Each row of A is roughly a mix of the hidden directions of one of a few groups.
A, 98 rows:
[[  3  30  -9  -3   4  29 -15 -19 -18  -5   3  12  20]
 [-15   0 -12 -14 -12 -18   8  11  18  36  16  13  -9]
 [-15 -21 -17  23 -25 -13   2   0  29  -2  10  -8  -5]
 [ 20  -9 -20 -15   4 -39  13  -5  -6   2 -20   6   0]
 [-24 -20 -11 -12 -13 -11  -1  -6 -38  -3  -9  -3  16]
 [-23 -13 -19  20 -17  21 -17 -14   4  16   5  -9  18]
 [ -2 -11  26   7  -5  16  21  -3 -24   5 -14 -22  22]
 [-11 -28 -15  10 -14  10 -37 -16   2  -2   1 -14   3]
 [ 17  21 -13   5  13 -10  13   8   8 -38  11   4  17]
 [ -9 -21   3 -23   1 -27  -3   9 -33  15  -9   2 -10]
 [  2  -3 -19 -12   0  -7  29 -19  32  21  10   0  -5]
 [  4 -15  19 -16  -6  -5 -28  28 -19   8 -11 -18   3]
 [  8  29  -4 -15  27   7   3   4 -22  10   3  28   5]
 [-15  -7 -14 -32 -20  -2  -2 -19  15  26 -12   2  -8]
 [-14 -29 -19 -14 -20   2   8  -5  10 -11 -23 -22  -5]
 [ -2 -21 -21  -3  -4 -15 -24   9   8 -29 -18 -13 -14]
 [ 13  19 -24  21 -17   4  -9  23   0  23 -10   6  15]
 [  2  -8 -17  -5 -20 -12  10  19 -27   7  18  15  25]
 [  3   1  -5 -21 -10  33 -15 -22  -5 -24 -18  -6  -1]
 [ 16  18   5  25  25  23   1 -10  24 -13   9  -5   1]
 [-20  -4 -10 -13 -26   3   8 -20  -5 -10 -11   1  36]
 [ 25   3   9 -25   9  -1   9  11  24  22  23  -3 -11]
 [  0   0   2   9  -3  32  -1  -1 -14 -44 -10  -7   3]
 [ -6  -8  -7  -8  -5  16 -34  10 -38  -9   2   7   0]
 [-23  14 -14 -12 -15   9  -2 -32 -18  14 -16   1  14]
 [-16   7   5  -9 -15  12   8  -3 -22  36  -1  -2  27]
 [ 24  -7  17   9   6  -7  11  35  12 -24  13  -2  -5]
 [ -6  20  -7  26  11 -18   5  11  -1  16  27  24   7]
 [ 25  10   2  10  25  -8  14  -7  27 -12  21   8 -15]
 [ -9 -30  -7   5 -12  -1 -31 -23   6  -5  -7 -23   7]
 [ -2  -3   9  19  -9  45  -3  -4  13  14   6 -19   1]
 [  4 -13 -23 -13  19 -36 -12   4  12 -13  11   7 -12]
 [-16 -15 -27 -23 -18 -16 -23   5  10  12 -12  -3  -9]
 [-19  22  -9 -10 -34   8   3 -14 -18  15 -18   2   9]
 [ -6  -1  -7  25 -17  25  25   4  22  21   8  -8   0]
 [-11  21  16  -9  10   6 -23  -3 -29   3 -10   0  29]
 [-18   1 -20 -25 -21   9  -2 -25   1  24 -14   1   9]
 [ -5  -8  29  13   0  35   3 -19  16  -2 -13 -15   8]
 [ 26  -9   6  13  28 -10   5  23   9 -21  21   1  -4]
 [ -3  -4 -29 -18   0 -37  -9  10  -9   7   9  13 -13]
 [ 23   9  26  22  25   0  15  10   2 -15  19   3  -5]
 [  6   2 -18  27  19 -21   9 -24  18 -19  -1   7  -6]
 [ -1 -18 -19  16 -29 -23 -15  20  11 -14   4  -1 -12]
 [ 18  -5   6   9  10   6  -7  31   3 -38  11  -7 -13]
 [  2 -25   9 -18   4  20  -6 -24 -26   0 -14 -20   4]
 [ 13  13  -8  17  19  -8  29   1  15  11  30   5  10]
 [-15 -12 -17   7 -15  11 -10  18  -3 -41  -8  -3 -10]
 [ 25  13  -2   6  23 -17   3  30 -12  -6  15   5 -19]
 [ 24   5  17  15  11   1   5  35  -7   6  13   0 -24]
 [ 22   1  -3 -14  18 -15 -16 -29  25  -2  -8   1 -18]
 [  8  18  22  -7   6  19   7 -14 -21  27   4   0  25]
 [ 28  18  31 -12  22   1 -12   4  10 -15  -4  -3 -13]
 [ 21 -13  -8  -3   9   3 -13   2  13 -41  -8 -17 -15]
 [ -7   3  19  12  12  32  -1 -30  15  -2 -15 -15   5]
 [  4  25  -6   7  -3  15  15  -4 -37   5   4   7  26]
 [  4  -5  10  18   4   9 -16   7 -30 -29 -16 -16  16]
 [-17   5   1  -5 -11   3  29 -16  -1  39   4   6  14]
 [  9   2 -23  22  12  14  -4 -14  21  -3  27   9  20]
 [  8  30  -5  -3   1  -5  11  13 -44   9   0   8   1]
 [ 13  -2  -6  17  16 -28 -16  25  11 -18  14   4 -16]
 [ 20  16  15   3   2 -26  -7  23  23 -19   3   6 -17]
 [-11  10  -3  16   2 -14  30   4  16  20  24  21  -6]
 [  7   0 -28  -6   9 -29 -15  13   4  11  16  12 -26]
 [ -5 -26   0 -18  23 -26  -8   0 -28  12  -2   2  -9]
 [-16   6 -13  19  -2 -21 -19  -9  37   1  11   5  11]
 [-14   4 -27 -28 -23  22  12  -2  18   9  10   5  -4]
 [ 20  22  21  11  21  15  21 -21  -1   2  14   8   9]
 [-16 -27  12  -3  -8  -7 -31 -10  -1 -27   6 -15  -6]
 [ 28   6   9  26  23  13   7  17   7  -9  24   2   2]
 [  7  18 -25   9 -10  -5 -14  12 -16  23 -17   8  26]
 [-23  -4  15 -11   2  13  -3 -33 -13  11 -28 -12   3]
 [ 25   4 -22  13 -16 -28   8  17  15  11 -17  -1   1]
 [ 11 -21  10  -2   2  22 -27 -24   4   0 -12 -28   2]
 [-22 -29  18 -12  -6   7 -10 -23  15   5 -21 -12  -4]
 [-20   4 -28 -19  -6 -14  -5 -25 -21   8  -6   9  16]
 [-11   7  -2   3  11  18  31   1  13   4  28  21 -19]
 [-21   7   9   1  19  28  -2 -31   9  14  10  -4  15]
 [ 20   6   5 -14  -2  10  -8  12 -41   5 -23  -5  11]
 [  8  25 -21   7  -3   5  -3  14 -17  27 -12  13  23]
 [-16  -1  -9  -4  -6 -25  41  12  -1  -5  10  17  -9]
 [-13   1 -16  -3  -7   7  10 -45  -2   6 -22  -2  14]
 [ 12  -2   3  21 -15  28  14   0  19  22  -9 -24   5]
 [ -5   1  38 -14  11  12  20   5  -7 -21  11  -2 -19]
 [ -7  -9 -37   7 -23 -21   3  14 -16   9  -9   9  10]
 [ -1 -15 -18 -13  -4  -8  -3 -22  29 -17 -16  -1 -26]
 [ -2  20  21  -7  32  24   6 -22  13   8  11   4   3]
 [  0   4  -2   4  21   7   3 -26  22 -33  -3  -7  22]
 [ 10 -10  29   8 -16  10  10  24  26 -20  -2 -10  -4]
 [  0  16  23  -5   7  22  43   6  -5  10   3   0  -2]
 [-20   0 -11 -18 -19  10  22 -28  15  21  -7   8  -4]
 [-10   5   9 -18  13 -18   4 -24 -19   7 -20  -9  29]
 [-12   9 -29 -14 -12 -22 -18  -3  11  15  -3   7 -27]
 [-12  -3  -9  -8 -43   2   9   8 -16   8   1   9  25]
 [ 10  -2  32  19  20  30  10  -3 -17   6   0  -8   8]
 [-29  -7 -21  -4 -24  -7 -27  19 -10  -2  -9   6  -3]
 [ -7 -11  32   9 -17  31   2  -6  20   4 -14 -15  -1]
 [-33   4  -4 -14  13 -21  14 -19 -16   2   3  12  21]
 [ -8   4 -16  -1 -12 -17  38  23 -15   4   3  19  -2]]
One row of each group comes first, with its name. Which group is each row after those in?
[ 27   6  24  -6  16   7 -19   7   6 -26   4   5 -23]	<73>
[ 10  17  29 -16  24  19  26 -10  -8   9  -7  -5   5]	<119>
[  4  -7  27   2  -2   4   5   8  33 -28 -15 -15 -11]	<60>

[  3 -15  15  -8  38 -12   4 -12  -5 -28 -10 -11   7]	<60>
[ 16  -8   9  16  13   3 -16   8  -6 -44 -10 -11  -7]	<73>
[  6  16  17  25  16 -18  -7  22  -6   3  23  21  -4]	<73>
[ 19  20  -8   2 -13 -14  13  38  -9 -11  15  11  -2]	<60>
[ 15   8  27  24  26  30   6  -5   0   0   0 -10  -2]	<60>
[ 30  -3  30  14  26  -2  15 -12   1 -12  -2 -12  -1]	<73>
[ -1 -10   7  21   2  -6 -13  26  -5 -39  -1   3 -17]	<73>
[-19  -5   8 -16 -20   4  10 -11 -34   9 -17  -2  22]	<60>
[-25  -7 -18  -3 -16 -16  22 -10  17  29   2  10  -5]	<73>
